128 stands for zero in the data rows.
Here are some points, each followed by its number:
112 & 151 & 49 & 173 & 72 & 162 & 71 & 126 & 139 & 60 & 137 & 41 & 53 & 85 & 142 & 113 & 185 & 130 & 79 & 149 & 134 & 132 & 119 & 114 & 147 & 190 & 127 & 169 & 65 & 149 & 156 & 134 & 164 & 115 & 183 & 172 & 90 & 115 \\ 0
112 & 94 & 165 & 109 & 199 & 120 & 132 & 111 & 138 & 135 & 112 & 195 & 217 & 183 & 85 & 128 & 70 & 115 & 192 & 76 & 67 & 116 & 99 & 130 & 126 & 142 & 107 & 117 & 135 & 142 & 113 & 51 & 82 & 120 & 131 & 116 & 151 & 136 \\ 1
137 & 140 & 132 & 154 & 116 & 128 & 176 & 140 & 76 & 217 & 119 & 134 & 103 & 103 & 143 & 96 & 97 & 124 & 64 & 146 & 151 & 140 & 165 & 134 & 148 & 153 & 191 & 160 & 103 & 160 & 141 & 132 & 75 & 158 & 156 & 157 & 128 & 138 \\ 2
107 & 156 & 142 & 112 & 141 & 107 & 166 & 111 & 105 & 113 & 131 & 157 & 139 & 126 & 109 & 116 & 97 & 108 & 148 & 131 & 124 & 136 & 113 & 140 & 137 & 103 & 124 & 105 & 156 & 119 & 137 & 163 & 120 & 143 & 112 & 138 & 153 & 148 \\ 3
126 & 115 & 104 & 88 & 113 & 116 & 102 & 144 & 109 & 113 & 150 & 139 & 143 & 83 & 94 & 151 & 123 & 130 & 151 & 119 & 124 & 143 & 144 & 143 & 91 & 85 & 162 & 109 & 187 & 111 & 138 & 164 & 138 & 138 & 106 & 93 & 111 & 181 \\ 4
171 & 108 & 112 & 85 & 70 & 56 & 62 & 145 & 67 & 102 & 206 & 113 & 80 & 65 & 134 & 196 & 170 & 146 & 169 & 112 & 175 & 171 & 144 & 124 & 35 & 131 & 148 & 125 & 104 & 60 & 178 & 190 & 215 & 107 & 125 & 56 & 131 & 157 \\ 5
123 & 104 & 129 & 115 & 152 & 121 & 124 & 136 & 120 & 119 & 140 & 135 & 150 & 113 & 108 & 128 & 116 & 107 & 149 & 129 & 106 & 152 & 129 & 142 & 120 & 117 & 151 & 113 & 150 & 124 & 149 & 129 & 130 & 153 & 128 & 104 & 113 & 138 \\ 6
143 & 126 & 179 & 105 & 117 & 115 & 126 & 100 & 128 & 83 & 113 & 138 & 203 & 190 & 142 & 113 & 117 & 120 & 134 & 80 & 76 & 95 & 96 & 138 & 109 & 168 & 79 & 148 & 97 & 105 & 116 & 98 & 78 & 106 & 125 & 109 & 131 & 131 \\ 7
104 & 119 & 188 & 118 & 179 & 140 & 97 & 84 & 128 & 110 & 110 & 187 & 236 & 235 & 120 & 113 & 131 & 98 & 175 & 122 & 70 & 113 & 76 & 129 & 134 & 112 & 94 & 122 & 133 & 135 & 102 & 24 & 62 & 94 & 95 & 131 & 185 & 97 \\ 8
149 & 103 & 138 & 102 & 138 & 72 & 162 & 90 & 141 & 85 & 110 & 107 & 177 & 171 & 85 & 125 & 66 & 148 & 138 & 31 & 81 & 98 & 102 & 156 & 86 & 171 & 116 & 122 & 117 & 98 & 111 & 93 & 110 & 142 & 107 & 74 & 130 & 136 \\ 9
137 & 132 & 146 & 145 & 145 & 121 & 160 & 119 & 109 & 184 & 139 & 153 & 117 & 133 & 123 & 112 & 86 & 129 & 103 & 143 & 136 & 135 & 148 & 125 & 136 & 145 & 158 & 123 & 131 & 143 & 136 & 121 & 91 & 157 & 138 & 149 & 139 & 131 \\ 10
125 & 121 & 139 & 133 & 157 & 147 & 151 & 164 & 135 & 159 & 111 & 184 & 148 & 101 & 146 & 73 & 131 & 128 & 154 & 130 & 137 & 126 & 151 & 123 & 130 & 85 & 112 & 139 & 139 & 172 & 109 & 152 & 91 & 125 & 63 & 131 & 132 & 120 \\ 11
197 & 159 & 147 & 137 & 82 & 148 & 181 & 125 & 156 & 128 & 110 & 120 & 160 & 154 & 119 & 107 & 117 & 136 & 137 & 129 & 70 & 46 & 128 & 129 & 117 & 116 & 100 & 93 & 176 & 94 & 68 & 171 & 113 & 131 & 125 & 105 & 87 & 141 \\ 12
New points follow, each followed by the numbers of its two nearest points above, looking only along the 4 directions in which the numbered points spread most, nearest first.
119 & 153 & 149 & 140 & 140 & 108 & 211 & 127 & 112 & 181 & 128 & 136 & 88 & 118 & 174 & 113 & 97 & 144 & 126 & 142 & 165 & 153 & 135 & 134 & 157 & 116 & 124 & 141 & 112 & 104 & 155 & 151 & 136 & 155 & 153 & 163 & 128 & 110 \\ --> 10 2
193 & 132 & 136 & 98 & 13 & 111 & 130 & 149 & 97 & 114 & 174 & 107 & 103 & 99 & 135 & 130 & 162 & 121 & 106 & 125 & 99 & 94 & 130 & 98 & 73 & 129 & 149 & 136 & 110 & 32 & 157 & 231 & 191 & 122 & 133 & 77 & 106 & 144 \\ --> 4 5
111 & 105 & 59 & 146 & 72 & 136 & 74 & 138 & 106 & 90 & 153 & 69 & 77 & 103 & 107 & 131 & 197 & 109 & 107 & 131 & 140 & 142 & 97 & 114 & 129 & 136 & 154 & 190 & 42 & 111 & 160 & 129 & 179 & 120 & 138 & 145 & 146 & 101 \\ --> 0 6
191 & 122 & 110 & 91 & 48 & 72 & 105 & 132 & 110 & 107 & 174 & 73 & 97 & 103 & 165 & 156 & 148 & 189 & 80 & 114 & 174 & 148 & 175 & 120 & 49 & 132 & 158 & 106 & 172 & 46 & 166 & 220 & 208 & 121 & 110 & 18 & 90 & 151 \\ --> 5 4
130 & 123 & 139 & 135 & 143 & 135 & 127 & 115 & 145 & 134 & 146 & 158 & 159 & 175 & 102 & 117 & 122 & 122 & 150 & 153 & 90 & 115 & 122 & 101 & 133 & 110 & 115 & 105 & 163 & 118 & 118 & 112 & 134 & 131 & 118 & 122 & 155 & 104 \\ --> 3 6
106 & 130 & 110 & 106 & 145 & 159 & 141 & 144 & 137 & 122 & 103 & 150 & 171 & 78 & 88 & 124 & 109 & 95 & 163 & 116 & 93 & 128 & 135 & 151 & 149 & 87 & 111 & 132 & 183 & 159 & 120 & 155 & 111 & 142 & 78 & 126 & 118 & 164 \\ --> 3 11
88 & 149 & 113 & 127 & 146 & 128 & 144 & 130 & 122 & 117 & 90 & 123 & 127 & 111 & 156 & 117 & 140 & 134 & 113 & 116 & 176 & 153 & 117 & 123 & 153 & 106 & 97 & 160 & 98 & 171 & 121 & 141 & 130 & 99 & 91 & 156 & 148 & 117 \\ --> 10 6
128 & 108 & 118 & 172 & 95 & 133 & 117 & 163 & 76 & 226 & 127 & 119 & 82 & 100 & 161 & 137 & 129 & 104 & 51 & 158 & 191 & 160 & 170 & 103 & 185 & 141 & 179 & 203 & 55 & 190 & 131 & 118 & 87 & 136 & 135 & 155 & 120 & 103 \\ --> 2 10
116 & 112 & 131 & 126 & 153 & 126 & 155 & 108 & 173 & 88 & 84 & 109 & 174 & 158 & 80 & 112 & 77 & 138 & 115 & 68 & 84 & 78 & 102 & 156 & 149 & 154 & 109 & 132 & 118 & 139 & 91 & 85 & 90 & 144 & 132 & 132 & 116 & 114 \\ --> 7 9
128 & 171 & 127 & 169 & 126 & 170 & 68 & 121 & 169 & 110 & 133 & 120 & 79 & 146 & 190 & 124 & 179 & 142 & 130 & 175 & 150 & 130 & 127 & 113 & 130 & 140 & 98 & 106 & 128 & 149 & 117 & 112 & 131 & 101 & 145 & 184 & 126 & 113 \\ --> 10 6
149 & 168 & 181 & 176 & 127 & 200 & 129 & 127 & 216 & 107 & 100 & 147 & 162 & 188 & 142 & 59 & 104 & 132 & 114 & 177 & 68 & 52 & 150 & 138 & 180 & 109 & 74 & 116 & 185 & 140 & 60 & 130 & 63 & 158 & 139 & 169 & 84 & 84 \\ --> 12 7
124 & 133 & 147 & 143 & 159 & 149 & 103 & 118 & 186 & 101 & 103 & 129 & 140 & 134 & 118 & 128 & 109 & 125 & 120 & 143 & 108 & 111 & 132 & 150 & 169 & 135 & 95 & 114 & 152 & 175 & 97 & 96 & 121 & 139 & 149 & 139 & 97 & 111 \\ --> 10 3
115 & 123 & 161 & 131 & 164 & 140 & 123 & 114 & 151 & 131 & 138 & 178 & 153 & 183 & 109 & 115 & 129 & 110 & 165 & 151 & 75 & 109 & 115 & 102 & 135 & 107 & 106 & 105 & 149 & 127 & 103 & 95 & 122 & 121 & 116 & 136 & 155 & 102 \\ --> 1 3
94 & 89 & 131 & 107 & 183 & 186 & 47 & 145 & 194 & 133 & 141 & 125 & 121 & 95 & 98 & 191 & 134 & 107 & 112 & 134 & 157 & 182 & 131 & 118 & 160 & 120 & 124 & 119 & 99 & 155 & 132 & 97 & 200 & 125 & 148 & 148 & 106 & 121 \\ --> 6 10
105 & 96 & 147 & 88 & 218 & 83 & 107 & 133 & 73 & 91 & 130 & 171 & 180 & 93 & 124 & 187 & 110 & 97 & 236 & 91 & 134 & 163 & 116 & 155 & 97 & 187 & 116 & 107 & 85 & 181 & 148 & 87 & 87 & 100 & 179 & 105 & 117 & 153 \\ --> 6 3
